128 stands for zero in the data rows.
Here are some numbered points:
[145 102 118 151 167 126 135 183 147  71  96  69 132 114 137 170 119 103
 128 115 126  88 129 129  73  74 100 150 188 192 102 104 109 160 163 133
 103 145 138 169 135 119 135 155 124 129 128 133 133 156  98  93  80 140
 125 131 179 153 106 123  94 110 109 128] 0
[ 75 223  99 149 174 132 118 144  19 161 100 167 127 120 124 105 103 240
 102 106 139  62 103 103 189 204  93 178  42 119 202 126 183 167  70 109
 166 197 250 117  39 126  95 148 127  48 109 211 107 112 210 125 108 135
 119 198  54 105 149  96 179 115 130 169] 1
[105 117 147 122 162  74 184 178 150 170 139 125 197 116 139 127 161 105
  92 133 146  92 130 139  67  95 112 138 137 121 108 127 152 138 173 115
 127 114 101 165 136  89 136 183 139 138 169  84 198 161 100  95 140 136
  80  97 198 116  89 151  44 207 112 105] 2
[193 129 135 120 169 118 156 137 170 128 120 135 125  93 153 132 156 129
 140 156 167 101 146 103  98 116 140 126 136 177 118 121  97 166 172 143
 144 138  99 137 115 120  82 141 138 144 189 149 148 119 110 100 124 139
  99 101 150 158  82  49 101 106  83 123] 3
[135 181 154 114 125 126 161 190 185 182  85 136 115 113 118  67  99 119
 127  91 221 121 128 122 102  81 103 136 126 109 224 126 239 147 166 114
 192 139  55 114 155  92  63  48 160 171  72  79 110  77 133  63 187 137
  90 125  44 151 127 114  81 101 100  31] 4
[162  49 103 134 124 116 181 154 243 131 214 208  94  72 102  82 134  84
 148 162 207  78 218  45 111  48 136 147 184  94 140 110 137 125 119 144
 162 118 150  68 118 208 139   0  67 147  22 104  38 161 248 131 179 157
  30 144  79 115  88 115 166  80 145 132] 5
[176 147 152 130 175  53 155 145 200 198  70 110 142  88 176 179 145 114
 140  72 242 200 225 120 111 162 107 135  97 147 145 107 181 231 173  96
 142 163  91 156 121 137 114 133 139 133 137 132 190 165 137 129 184  68
  91 104 104 255 137  50  79  85  76 121] 6
[122 107 161 158 107 195 126  81 139 108 148 148  78 123 185 163 135  82
  95 170  78 171 154 113 147 135 113  98 163 124  95 168 140  56 144 173
 147 108  61 112 136 137 191 135 177 155 144 133  93 132 127 151 134 165
 114  96 134 129 141 187 119 142 134  86] 7
[  0  77  49 162   8 115  96  66 127 255 255  47 202 214 117   0 235 242
 105 160  28  76  37 195 205  41 255 189   5 226 231   0 102  42 107 159
 122 128 228  61 100 255 203  45   7   0  39  74 148  23 227 166 135 184
 165 162 100 167   0  91 169 137 255 221] 8
[140 101 177 103  93 117 105 126  77 128 139  60  94 105 100 102 130  46
 171 101 100 184 167 126 177 114 126  92 110 110 143 132 105 106 102 208
 103  96  89  70 127 135  78 141 140 167 167 163 140 179  92 156 167 104
 131  78 136 129 136  87 127 126 153  50] 9
[149 111 142 255 115 183 134  88 158 108 124 118  87  90 158 161 101 112
  10 253 111 167 110  84 129 123 128  97 145 115  89 188 139 107 161 179
 145  98  77 107 150 153 155 123 162 163 106 119 106 137 128 147 142 166
 145 110 123 160 121 152  86 104 156  83] 10
[ 70 183  98 144 157  87 149 118 120 129 100 127  99 163  88 144 141 139
 127 125 102 140 133 148 115 138 110 198 133 125 115  87 136 130 102 118
 117 157 111 165  51 123 191 111 129 109 102 165  76  65 113 151 127 140
 157 146  95 114 178 155 111 168 169 132] 11
[ 73 139 116 138 114 153  59 127  65 174 129 112 171 194  89  47 115 151
 135  87  58 176 114 147 114 208 142 168  81 168 153  86 155 125 132  96
 140 147 140 243  95 141 122  88 136  98  38 163 124   8 195 152 156 178
 154 166  55  20 150 173 204 239 144 203] 12
[141 147 130 105 176  94 136 101 145 144 131 153 108  87 143 116 138  96
 109 125 184  96 130 130  94 107 110 126 118 158 130 145 147 153 174  90
 147 150 121 135 166 128  83 174 145 103 205 134 139 158 122  96 144 137
 117 113 136 105  71  62 118 116 105 142] 13
Which two points above are nearest to each new point, looking only along the 7 directions in which the numbered points spread most? Their numbers follow each, nearest first.
[123 151  39 133 168 120  13 135  80 172 125 142 189 216 174  82  88 168
 127 110 160  89 135 135 132 234 165 150 106  13 197 189 177 131  84 120
 127 145 145 155 112 131 145  57 114 113 132 190 145 123 143 152 149 134
 185 137  75 132 158 132 156 182 119  83] 11 12
[135  96 156 140 115 172 148  87 144 122 151 105 108 122 146 177 161 100
  93 167 122 155 127 130 151 133  95  95 173 119 100 152 129 106 158 172
 127  59 103 131 145 157 160 144 131 152 129 116  79 164 117 133 137 131
 118 109 146 139 125 147  98 133 153 116] 7 10
[154 191 127  29 113  67 149 144 145 139 121  35 146 112 145 159 154 140
 221  83 115 158 176 146 148 177  87 209 173  64 124 116 133 116 124  95
 135 109 166 139 175  77 192 118 107 131 120 103 107 185 123 142 116 128
 114 154 133  90 155 202 127  74 102 123] 13 11
[177  68 102 124 175 106 168 162 155  77 132 132 152  84 141 136 159 107
 160 124 143  74 137  87  98 108 112 125 174 175  80 128  73 168 153 109
  81 160 144 143 142 125 118 144 143 142 163 149 127 170 115 114 104 118
 112 111 151 180 123 165 126 115  86 170] 0 3
[144 104 103 113  96 241 104  91 107 138 135 139  70 139 112 123  59 156
 159 111 126 175  96 113 149 138 189  96 140 127 111 177 104  71  92 166
 152 108  96 115 177 123 175 111 137 179 152  97  55  92 149 109 122  75
 186 135 139 149 153 128 148  55 145 158] 7 11
[103 116 123  96 124 190 153 121 129 120  82 133  91 135 117 152 151 181
 155 119  73 108  96 140 100 129 100 156 159 151 137 118 104 104  95 185
 132 145 127 152 165 102  80 132 136 131 114  52 141  97  93 132 151  98
 131 123  95  89 125 177 160 123  70 132] 11 0
[144 108 152 183 153 163 158 129 136 147 137  99 133  73 180 148 122  95
  88 175 114 162 112  94 153 110 128 104  93 109 120 121 127 168  83 157
 145  70 152  88 135 172 161 113 106 147 124 138 149 173  84 168 135 131
 102  75  59  97 202 106  65 127 151 101] 7 10
[149 127 146 159 140 129 156 171 148 161  72 164 114  90 154  95 115 126
 146 101 156  25 129 100  45  69 107 132  77 142 174 108 159 149 202  93
 162 151 101 153 133 142  89  83 175 116  80 158 138 129  96 126 196  88
 105 125 148 176  96  76 114 119 148 107] 13 3
[123  19  26  56  84  74 137 110 150 152 223 174  78 128 107 255  47 134
 134  61 142 127   0 122 162 105 111 155 138 115  63  59 139 114 176 104
   0   0 211  34 212 115 109 209 159 239 153 107   0 151  37  64  74  25
 170 176  62 162  84  28 142 134 134  45] 3 13
[118 119 133 143  73 184  43 116 108 134 118 153  75 117 128 112 125  80
 145 100 143 175 138 142 165 176 127 100  92 163 129 201  75 105 105 144
 111 128 146 141  95 101 171 131 117 113 119  78 182 117 162 146 105 117
 152 141 124  86 138 113 157 133 151 134] 11 7
[124  82 116 158 131 104  45 141 105 110  89 139 136 181 104 116 128 163
 103 162 127 133 107 163 152 174 139 142 137 172 129 115 137 151 101 118
 147 150 123 150  72 100 136 140 145 108 136 123 131 106 145 134 137 134
 155 125 119 106 152 153 167 161 145 151] 11 13
